One turn sends every row of this set to another row. A few are shown first. Where does it send the rows asked after them?
q286: [-30  -8  11 -19  -4   0  17   5   8  -9  25  -7   7 -12  25]
q654: [-32 -17  -5 -13  13  -4  27 -13   4  -7  -4   0  21 -14  -6]
q710: [  1  -9  37  12   5  -5   3  18  16  13   0  23   0 -15  -4]
q668: [  7 -14  -4  10  -4  -4 -13 -13 -18  23  30 -19   5   9 -28]
q281: [ 11   5 -16   5  18  30  32 -14   4  -2 -11  -3   5  13   1]
q493: [-18   0  -8  -5  24  15  33 -19   6  10 -16  -2  15  -1   6]
q838: [ -7   8   2 -10 -15   3  -3 -12 -31 -14  19 -18   4  26  14]
q612: [  6  24 -19  13  13   8 -15  -8  -1  13   9   8   4 -36  10]
q3: [-12 -31   2  16 -11   6 -41  -8 -10  18  18  10  11  -3   2]
q190: [-21  12  23   7   2   3  25 -10  13  18  -3   6  19  -2  23]
q767: [-15  -7  11  37   0   4 -21  11  -1  35 -13   3   5   4   0]
q903: [-19 -16  -5   3 -16 -22  28   2   5  14   4   8  18 -11 -23]
q998: [  3 -16  27  20   2 -17   3  -2  -2  24  24   1   0   0 -24]
q182: [-30  11   2  10 -26  -1 -11   9  10   3   1  16   2  -5 -34]
q468: [  8  -9 -14  23  -9  16 -29  30 -17  11   4  16  -6  -1   6]
q598: [  0   2  13  -6   4  19 -13  32  15   4 -17  20   9 -15  13]
q761: [ -8 -13  -2  -5 -21  -7  28  27   5 -20  19  -7  -6  -3 -11]
q848: [  0   8 -14 -19   1  32 -30  18  -4   3  -8  -3  15   0  13]
q178: [-23 -23   3 -12   3  -2  17 -11  -5 -34  18  -1  12  -9 -10]
q467: [ -7 -20 -10 -20   7  16  12 -19  17   1   1  -8   8 -32  18]
q40: [ 17 -13   8   4 -13  19  20  -9   0 -18  12 -15 -28   5 -10]
q986: [-34  33   3  15  -2   8 -10   5   4  13  13   6   9 -21   0]
q163: [ 27  13 -29   6   6 -19 -19  -3  -6  12  -1  11   9   0   8]
q179: [  5  -3 -23 -11  -2  23 -32  -6 -20  13  15 -23  10  10  -8]
q100: [  9   2   2   1  -1  10  19 -15   3   6  -1 -31  -5  33  14]
q718: [  7 -11 -30 -12   3   1  20  -5  16  14 -16 -23  15   5   6]
q289: [  1  -4   9  35   2  23 -24  15  -9  22  -8  10 -13  -5   9]
q49: [-13 -29  -2  27  -7  -2 -29   1   2  30  -4   5  14  -6 -13]
q755: [ 17   2 -14   6   3  20  26   2  -6 -25   8  -4   3  26  -3]
q713: [ -3 -25   3  -7 -19   7   4 -32 -19 -11  22  -2  -7 -18 -20]
q546: [ 20   7 -32  -2 -16   6   6  19  -8 -14 -16 -10  15  11   2]
q677: [ 14   4   1  -2  -9 -16 -26 -20  -9   4   3  14  -3  30   4]
q97: [ -3 -10   1  -1  -3   6  17  -3 -12 -41  24  -5   6  17  -3]
q437: [ -3  -6  12   1 -25   1 -24 -20   3  -6   1  20 -14  11 -27]
q649: [ -6 -17  -8  12 -13   5 -37  18 -20  11  21  12   9  10  14]
q620: [ 19   6  -2   6   0  35  10 -13  11  -6 -20   7   2 -24  14]

q761 -> q286
q546 -> q838
q998 -> q710
Where do these go?
q281 -> q755
q289 -> q468
q437 -> q182

One turn sends every row of this set to another row. A few are shown first. Where does it send the rows asked after them?
q399: [ 30  12   1   5 -19 -11  -4   8  29  -3 -18  -9  -7  13   9  -1  -3  -4
  10  -5  14  -9 -20  35   2]
q255: [  6 -23  -4  -8   3  -1  25   7 -28  -4  15 -10   5 -12   5  -4  -4  -9
 -14  -3  16  -7  10 -48  -9]
q285: [-19   9  34 -10 -23   9  15   0   1  14  36  -3   3  -7  -9   5 -14  40
  -3  17 -14  33  10   6  -4]
q641: [ 28  -4   5   5 -27 -20   8  -2  26   1  13   3  -4  -1 -10 -24 -15  13
  17   6  15 -19  -5  28  10]
q571: [ 11 -25 -20 -28  10 -15  22 -12 -18 -12   5 -18   4 -10  11  -1  -8 -14
  12   0  25  17   4 -21  -7]
q77: [-27   9  27  -8  -6  16   6  -6 -11  16  -3 -11  27  14 -11  29 -22  13
  -4   3 -29  11 -10  19  -6]
q459: [  7 -14  -4  -8   3   9  18  11 -24  -6   4  -7  -5  -4  27   5   7 -23
  -6 -14  11   6  -6 -43 -16]
q694: [-21   5  32  -1 -28  -3  14  -7  -8  22  41   3   3  -1  -8   7 -14  38
   3   9 -18  16   3  16  -6]
q261: [  8 -15 -20  -7   3  -4  26 -14 -19 -11  13   3 -11  -6  33   3   3 -24
  13  -1  11  15   1 -23  -8]
q120: [ 28   3  26  -2 -31  -4   4  15  30  17  16   3   8 -18 -11 -25  -9  20
  -2   0  24 -16   9  12   2]
q771: [ 27  16  14 -11 -18   5  -8  32  37  11 -22 -10  -1  -2  11   6   6   1
   4 -10  15   0 -23  16  -4]
q164: [-10  22  20  -5 -17  15   5  10  -3   8   2 -16   1   3  -4  28   7  28
 -19   4  -7  49   1  20 -13]
q675: [ -8  19  20   1 -21  -9   3  12  -8  11   4 -21   2  13  -1  31   7  31
 -22   0  -5  33   3  31 -14]
q466: [ 17 -25  -2 -22  -2  -3  16   8 -26  -3  16 -18  -5 -12  11  -5   5  -7
  -4 -16  30  14  -3 -36 -16]
q412: [ 10  12  13  11 -15  25   8  11  27  13  -9  24  19  -7 -11  -1 -14  -7
   6  -3 -12 -32 -15  -1  10]
q680: [  7 -18 -20   1   8 -16  29  -8 -19 -14   8  -9  -1  -8  16   0  -3 -17
  -7  11  15   4  23 -28  -2]
q977: [-26  13  33  -7  -6  33  10  -7  -5  12   2  -4  25   6  -8  22 -24  11
 -10  10 -27  23   0   8  -7]
q508: [ 11   1   2  15 -12   1   8  -4  24  -1 -11   7  10   9  -5  -7 -25 -11
  17   9  -7 -36 -15  19  15]

q641 -> q399
q459 -> q255
Where do these go?
q120 -> q771
q164 -> q977
q694 -> q675
q261 -> q680

